One turn moves every row onto another: examples first, then more rows asked
k_430: [  2  12  -3 -21  -7  -9  -8  -2   1  -3 -15  -2 -33   5   2   0]
k_338: [ -1   2  15  11   4 -15 -16 -26 -19  12  -2   5   4   6  -8  -3]
k_145: [-16  13  11  13 -22 -17  -3 -16  -8   1  -5   1  16  16  10  -9]
k_675: [ -2  12 -10   7 -16  17  -5   3   6 -15  -8   3 -28  14   4   2]
k_619: [  2   7  -5 -18 -18  -3  -6 -14   5   1  21  12  -3  11  -1 -33]
k_391: [ 11  22  10  -8   3  -6   0 -17 -10   7  21  12  15 -16  -2  -7]
k_885: [-19   3   2 -18  -1   1  -4  -6  -4   7  -7 -11 -30  -6  20   2]
k_746: [-20  13  -7  -1   8  -2   6  -7   4  -6   9  21   6 -17 -21  -9]
k_950: [-21   5  12  14 -15  16   8   9 -11   9  20  -9  14  -2  -5  -8]
k_502: [-11  21  -1  18   4  -7  -9 -20 -14  14 -16   0  12 -11   2   0]
k_293: [ -1  16 -11 -12 -21  -3  -8  13  -1  18  -8  -7   5 -17   8 -21]
k_697: [-19  -6   1  -2 -15   2   0  17  -1  -8   4   0  23  -2 -12   7]
k_233: [-10   7   4  11 -13  18  -2  13   0  -1  -3  -2 -34  -8  18   2]
k_508: [ -7  -4   9   1   2  13  -7  -6  -4  -1   8   3 -43   0   6  -3]
k_356: [  1  16  -4   3  -6   6  -4   6   1  -7 -13   4 -43   4  -6  -5]
k_645: [  5   7 -12   5 -11  20 -16  18  -7  20  -5  -6  -3 -19  -5 -12]
k_472: [ -6  12   2  -1 -28  -2   2  18   0  13   3   4 -11  -7  -1 -38]
k_635: [  8   8  12  19  -9  -8 -16 -24 -11  -1   4  10  12  12   2   1]
k_15: [ -7   4  20  24 -19  -9  -9 -12 -12  -1   6   7   4  20  -1 -10]
k_289: [  6  -5  -7  -1  -9  19 -15  -9   0   2  24  11  -9   8 -13 -24]
k_866: [  2   6   4 -24  -3  -4  -7 -20   3  -5   8   4 -25   3  25   2]
k_274: [ 16  15  -7  -3 -12   8 -13   4   3 -11 -14   4 -27   5   4   9]
k_376: [ 15  11  23  14  -8   1   1   2 -16   3  27  13   5  -9  -9 -11]
k_287: [-13  13  12   0  10   3   7 -12 -15  15  21   7   0 -14 -16 -16]
k_433: [ -3  -9  -9 -15  -2  12 -19  -1  -9  22   2 -10  -5  -9 -12 -14]
k_842: [  9  10   5   7 -15  12  -5  -2   3 -15  10  14 -31   0  21   1]
k_462: [ 11  21  -7   3 -29   3  -3   4   9  -3  14  15  -1   0   8 -33]
k_66: [  4   8  13  -4  -3 -20  -1   9  -3  -7   8  24   6 -15 -20  -6]
k_496: [  5   2  16  -5 -13 -18  -4  17  -7  -9   7  16  14 -12 -14   2]
k_460: [ -1  10  -9 -19 -18   0  -9  -5   5 -12 -12  -3 -20  16  10   6]
k_268: [ -2   0   3  -7 -13   4  -9   7  -3  -7  -9  -4 -36  16  -5   1]
k_466: [ -1   2  25  -6 -18 -13   3   1 -15  10  20  -3  14   1  -1  -8]
k_752: [-25  16   0  -8  -5   6   9 -10  -8  14  14  -9  23  -8   3  -6]
k_830: [  4  13  -8  -2   0  18 -11  -8   3  -6  -2   2 -23 -11  22  13]
k_388: [ -3  11   9  29   8  -2 -14 -17 -17  12  -7   7   1  -6 -11  -2]
k_626: [ -9  22  -2  13   4  21   5 -10  -7   8  18   6  13 -17  -4  -5]
k_355: [ 12   0 -18 -13  -3  20 -22 -14   1   7  11   3   4  -3  -5  -7]
k_556: [ -5  16   2  -2   6 -11   3  -1   0  -8   9  26   6 -20 -21  -8]
k_516: [-28   1  -9  -1  -8   8   4   5   2  -8   6   3  21  -4 -12   5]
k_459: [-16  20   4  33 -20  -1   0  -4  -7   3  -8   3  14   4   9  -7]
k_646: [ -2  18   0 -11 -18   0  -3  -2   5  -5  -3  -1 -17  -6  36   4]
k_688: [ -3  -4  10  -2 -21  -7  -3  21  -5  -9   7   6  20  -5 -11   7]
k_271: [-13   1  16  -9 -16  -3   1   2  -1  -2   6   0 -37   4  18  -8]
k_292: [-16   9  -6 -13 -11   1   1  -2   6  -7 -11  -2 -35  15   0  -8]
k_262: [  3  14  10   6 -23   5   2   5  -9   1  18  -2  29  -3   8   0]
k_320: [-28  16   7  23  -5  -8  -2 -10 -15  16 -12  -4   2  -1  -1 -12]
k_919: [  2  26 -15 -10  -9   4  -5  -6   8 -14 -17   5 -24   4  10   2]
k_547: [-28   8 -11   2   2  10   7  -3   4  -7   8  12  14 -10 -18  -2]

k_271 moves to k_885
k_752 moves to k_391
k_459 moves to k_388
Now these:
k_462 moves to k_645
k_516 moves to k_556
k_919 moves to k_274

One turn moves every row onto another: examples first, then more rows asked
k_878: [ 10  11  23  33   7  -3  -4  10   4  17 -16  18  -1  13  30 -11  12 -19
 -12]
k_912: [-15   1  -6  -8   9   1 -21  14  -5   5  15   6  16  10  24   9  11 -17
   2]
k_636: [-15   4 -14  -5   9   4 -21  16  -1  14  11  -8  12   4  18   9   9  -8
   3]
k_314: [ 19  22   6  27   2 -10  -1  32 -12 -21  13  11 -17   6  17   2  23 -24
 -15]
k_947: [ -6  39  -9  31  13  -8  -3  20   9  -3  16  12  10 -19  14  -8   1  -7
  10]
k_182: [ 20  -8   6  17  24   1   0  28   1  17   6   0   4  22  29  16   9  -3
 -15]
k_795: [ 22   4  -1  17  24   2   0  30  -3  25   6  -9  -5  17  28  14   9  -8
 -14]
k_94: [ -1   9  12  27 -11 -21   9  -2   0  19  -2  19  -4  20  -2   4  -4  -5
  12]
k_13: [  3  14   9  16  -6 -23  12  -3  -8  18  -3  15  -7  23  -9   1   2  -7
   7]
k_899: [ 14  -8   5  14  24  -6  -4  33   6  25  12  -3   3  18  26  17   8 -13
 -10]
k_394: [-12  30  10  -7  15 -11  -1  11 -25   5   6  15   4  12  17   0 -11   3
  12]
k_441: [  8  34  12  25  30 -29   7  22  15   0  13  17   9   0  -4   4   4   4
  -3]
k_88: [  6  19  15  17   1 -31  -7  25   6 -15   6  15  -6  11 -12   0  25 -13
 -12]
k_98: [ -8  25  10   0   5 -10  -1  14 -22   1   7  20   3  15  25   6 -12   6
  20]
k_84: [ -3  37  11  19  25 -33  -3  26  11  -9  11   8   6   9  -4   1   4   7
   1]
k_699: [-11  38 -14  31  20  -9  -9  21  13  -8  16  -4  10  -5  15  -4   4  -3
   9]
k_159: [ 12  21 -21  38   7  -3   3  28  -1 -11  26  -7  -7   2  17  10  12 -13
   0]
k_328: [ 13  18  14  27   3  -4  -2  10   1  20 -18  13  -8  13  25 -14  18 -24
 -12]
k_991: [-10  -1 -10  -4   3   8 -22  16  -1   3   8   2  14   9  24  10  11  -4
   7]
k_779: [  3  13   2  25 -15 -23  10   0  -1  21  -3  17   0  27   4  -6   4  -9
  14]
k_348: [ 24  26   1  16   3  -9  -6  37 -14 -15  16  20  -8   1  20   6  24 -11
 -18]
k_708: [ 12  16  18  29   7 -11  -1  22   6  24 -14  15  -2  15  35 -14  11 -21
  -5]
k_62: [ -6  25   4  -2   9 -14   6   9 -27   2  14  22   6  24  22   5  -8   0
  14]
k_905: [ 13  19 -23  29  -4  -5   3  28  -6  -5  31   4  -4  -8   9  12   9  -6
   2]
k_214: [ 12  19   8  16   6 -23 -12  21  15  -8   6  23   5   4  -8   3  31 -12
 -18]

k_708 moves to k_899
k_94 moves to k_878
Now these:
k_348 moves to k_905
k_314 moves to k_159
k_13 moves to k_328

